Some points, one per row:
[-61 -54 -31  -3 -34 -47 -60 -18 -51  58  -8  43  33 -25  36  -8  -1  27
  -9  38 -53 -32  26 -35]
[  3 -10 -72  20 -18   0  33  21   6 -41  38  50  -8  29 -48  -2 -56  -3
 -17  16  15  18 -52 -12]
[-74 -67 -20  13   8 -71  58 -83 -45  33  66  17  31  12  34 -10 -22  33
 -16  47 -53 -18  26 -14]
[ 45  51 -82  11 -12  42  67  40  44 -84   6  13 -44  37 -79   3 -65  -8
 -16   7  26  20 -76  -6]
[ -3  11 -15  15  47  -3 113 -14  11 -57  30 -23 -17  19 -32 -17 -23  15
 -31  15   4  13  12 -10]
[ 36  57 -60  -9   9 -20  53   8  31 -52 -27 -33 -17  17 -30 -12 -47 -11
 -29   4  38  40 -34  15]
[ 13  13 -17   5  24  -6  47 -20   1 -14 -24 -44 -15  16 -16 -23 -13  15
 -50   7   9  16  13   0]
[  1   3 -17  14  30   8 -29  31  -3  -3 -27 -38   3 -12 -20   1 -22  -3
  -5   0  18  22  -8 -12]
[ 12   1 -10  10  24  45  64  -2  14 -47  10 -16 -12  19 -24  -2 -21   4
 -29   8   2   0 -16 -27]
[ 72  78   8 -21  47  89  25  41  -4 -26 -75 -21  -2 -31  -2 -42 -26   5
 -66  -2  42  44  21  -5]
[127 127 -11 -20 -14   7 -30 127  66 -99 -49  -3 -11 -16 -19 -45 -16  13
 -71  13  15  21  31  34]
[ 80  82  20 -45 -43   4 -74  45   3  12 -65   9  16 -40  68 -44  33  50
 -83  39 -66 -44  84  13]
[ 127  127  -37   -7  -42   71  -92  127   70 -104  -73   26  -11  -25
  -23  -30  -21    0  -61   -2   26   22   -4   13]
[ -17   -3   -4  -30  -56  -52  -15   -8   -5   -1   45   53   21   -6
   56    3   47   55    4   72 -127 -105   62  -31]
[ -7  10 -63  -1 -18  -7  12  24   2 -25 -11  29   6   6  -6  -8 -41 -20
 -12  -1  42  40 -45  -3]
[-34  -8 -34 -17   1  -6  33 -43 -26  22  19  44 -16   1 -15  -4  -6  23
  -1  32 -36 -31  14 -28]
[ -1   3 -33   9 -12   9  48  13  12 -32  14  17  -7  28 -10  -9 -34  -9
 -35 -12  49  42 -39   6]
[ -5   0 -23  -5 -17   8  98 -62   3 -10  67  19 -10  40  22   7 -14  19
 -23  25 -30 -23 -17   2]
[ -9  15 -35 -10   1 -35  35  -7   3 -17 -19  -2 -18   8 -24 -25 -23  -2
 -30  -4  38  33  -3  10]
[ -1  -1 -25  -2   4  -5 -24   2  -1  15 -18  -2  -8   7 -17 -15 -10   1
 -24  -5  14  13  -3  -3]
[-32 -36   0  -2   5  10 -57  -5 -34  50 -24   8   9 -23   8   0  11   2
   9   4 -17 -13  16 -26]
[-19 -29  -6  12  -6   3   0   0  -7  -2  15  16  10   6  -1  -2 -11  -5
   0  -6   7  11 -16 -11]
[-46 -57   7  10  -6 -27  22 -52 -21  24  61  21  20  17  27   7   0  13
   3  17 -33 -22   6 -10]
[-29 -39  -7  18   1   4  30 -13   7 -16  48  13   4  31  -6   7 -19   1
  -7   9  -9   1 -27 -12]
[-16 -16   0   4   7  -3  35 -26  -1  -9  28   4 -15  12 -18   5   0  12
   7  16 -24 -22   2 -12]
[  8   0   3  25  16  12  50  23  31 -55  29 -15  -1  32 -17  -1 -17 -16
 -11 -16  39  30 -32   3]
10 more points follow, each with its number after it:
[-31 -26  11   8  28 -51  41 -34  -2  -8  67 -14  17  19  10  11 -11   9
  24  18 -30 -13   7   1] 0
[ -3  -2  -4   7  19  19  42   8  19 -40  17 -12 -21  24 -38   8 -13  -4
  -2   3  11   9 -25 -10] 1
[  9  18  -4  -4  14   5  48  -6  22 -32 -21 -18 -34  16 -38 -15   5   2
 -24 -11  18  12   8   8] 2
[ 55  46  -7  12 -29  24  11   7  28 -32 -65 -47 -23   7 -11 -10   9 -20
 -33 -35  38  25 -15  34] 3
[ 43  21  12  23  -6  14  -2  26  14 -26 -50 -50   9 -16  16  14  17 -22
  11 -33  27  13  -2  19] 4
[ 17  13  -4  10  -9 -10  -4   8   2 -26 -46 -26   7 -26   1  14  12 -21
  34 -14  10   3   0   7] 5
[ -8 -22  20  14  -4  -6   9  -6  -3  -8 -20 -19  19  -9  23   6  19 -14
   7 -15  12   8   5  -2] 6
[-70 -67  41  -6  -9 -64 -43 -65 -54  83  20   3  44 -26  74   9  33   9
  35  11 -38 -26  38   3] 7
[-21 -28  11   1 -24  -1 -36 -14 -14  40  15  29   1  -4   5  12   9  -3
  21  -5  -7 -12  -4   3] 8
[-54 -67  46  12   8 -36 -21 -32 -29  50  62  21  28   3  35   0  19   2
  12  -4 -14  -3  22   0] 9
Which two of these numbered points are nearest to each point below, ignoring the 2 directions in which the first points spread most? Their numbers follow each, nearest first.
[-28 -28  10  -4   9  -4  13 -37 -13  14  21  -6   6   2  11  15   4  13
  21  19 -38 -32   7 -20] > 1 2
[  5   3  21  11   1  -8  26  -4  -6  -2 -12 -19   2  -7  15  -2  15 -10
  -7 -20  30  21   9  22] > 6 7
[-25 -17   4  -2  21 -17  37 -24   0  -7  -4 -19   2  18  -2 -24  -8   4
 -39  -6  24  28  10  -3] > 2 6
[ 12  15   0 -27  19  63  20  -9   8  -8   5   9 -14  10  -9  10  -4   0
   4  10 -13 -19 -22 -33] > 1 2
[ 23  19 -12 -15 -19   4 -73  13   0  37 -57   0 -26 -19 -27   1  15  -6
  11 -15   7  -3  -1  13] > 8 5
[-27 -32  38   4  30  27  -8   7  -9  27  21   6  24   2  23 -12  12  -5
 -16 -20  35  28   7 -10] > 9 7
[ -3   5  -1 -11  11  17  11  -8  15  -7  34   8 -16  18 -16  23  -8   2
  33  10 -22 -23 -29 -11] > 1 8
[-58 -61   9  39  67 -53   5  40   9 -32  65 -18  19  23 -38 -12 -48 -10
  -5   2  47  59 -10 -11] > 9 0
[ 77  73  12  -6 -25  -5 -16 102  33 -81 -19   6  33 -22  48 -36   2  24
 -69  23 -15   5  49  14] > 0 1
[-36 -26 -49  -6  -7 -27   7 -38 -22  36   3  27 -15  17 -17 -29 -23  26
 -47  26 -16  -1   7 -17] > 2 1
Here are 10 other points, each followed by its number:
[-27 -23  11 -18   0   6 -64 -16 -19  53  26  41   0  -3  -2  18   9   3
  48  14 -36 -35  -7 -16] 0
[-22 -35  27   7   4   4  -3  -9  -3  15  32  14   5  10   1   6  13  -2
   9  -8   3  -4   1   0] 1
[-11  -6  14 -17  -5  26 -26 -22  -7  35  10  21 -10  -1   4  19  19   6
  29   3 -25 -28  -1  -6] 2
[-21 -19  30   5   8 -31 -14  -7 -12  24  23  -1  19  -3  20   6  13  -7
  25 -14  14  14  13  21] 3
[  4   7   4 -22  -7  27 -21  -8  -1  26  11  25 -19   0 -15  20  13   1
  35   1 -16 -28  -9  -6] 4
[ 24  32  12  -1  -1  12  10  14  12  -5 -29  -7 -27  -9 -24   3  16 -15
  15 -25  29  14   1  21] 5
[ 46  56  15 -22 -22  46  10  -3  13   7 -41 -10 -14 -11  17  12  25 -12
  15 -30  21   1 -11  25] 6
[ 29  47  20 -15   8  30 -12  20  11  -3 -36 -14  -9 -19   1   8  21 -24
  23 -29  34  13  -4  16] 7
[ 25  36   4 -12  -1  45  16  13  20 -19 -17  -9 -18   4  -8  12   9 -15
  15 -20  18   4 -23   7] 8
[-21  -5  24  -1  17 -32  -2 -10  -5  16   4 -20  15 -10  22   6  12  -6
  23  -8  12  14  11  13] 9
The same question for these:
[  0 -29  15  42   7 -28 -19  32  20 -19  -6 -26   3  20 -15 -23  -1 -19
 -42 -39  62  57  -3  29] > 3 9
[-26 -43  10  41   0 -29  19  10   2 -23  12 -20  34   9  18  -5 -11 -19
 -18 -23  41  43 -11  13] > 3 9
[-33 -33  20  -4   6  -4 -16 -14 -11  40  42  22  11   9  18   3  -2   3
   7  -1  -2   0  -5  -2] > 1 3
[-10 -13 -13 -10  12  19 -31   2  -4  -2  20  20   4  -4 -20  23  -8  -2
  48  17 -37 -34 -16 -32] > 0 4
[-55 -72  16  14  -2 -29  -3 -35 -26  18  30  10  24   7  20   5  11   6
  15  12 -31 -19  13 -18] > 1 3
[ 35  44   3 -23  -4  60  12   8  23 -20 -45  -6 -34  -5 -28  17  17  -7
  24 -16   7  -9 -18   0] > 8 2
[  9  -5  16  28  10 -21 -46  44   6  11 -39 -34  12  -4  -6 -29   0 -25
 -38 -51  81  70   3  32] > 3 9
[ -1  -7 -40   2 -13 -30   3 -11   0 -13  46  22  -5  12 -15  18 -13  17
  23  41 -61 -46  -5 -12] > 4 2
[-29 -43   8  37  20  -2  50   1  13 -51  29 -22   4  24 -18  -2 -14  -8
 -15  -2  16  22  -8 -11] > 1 9
[-12 -22  15  14 -13   4   8  -8   5   1  20   7 -15  14 -13   5   5  -3
   5 -12   7   1 -11  12] > 1 5
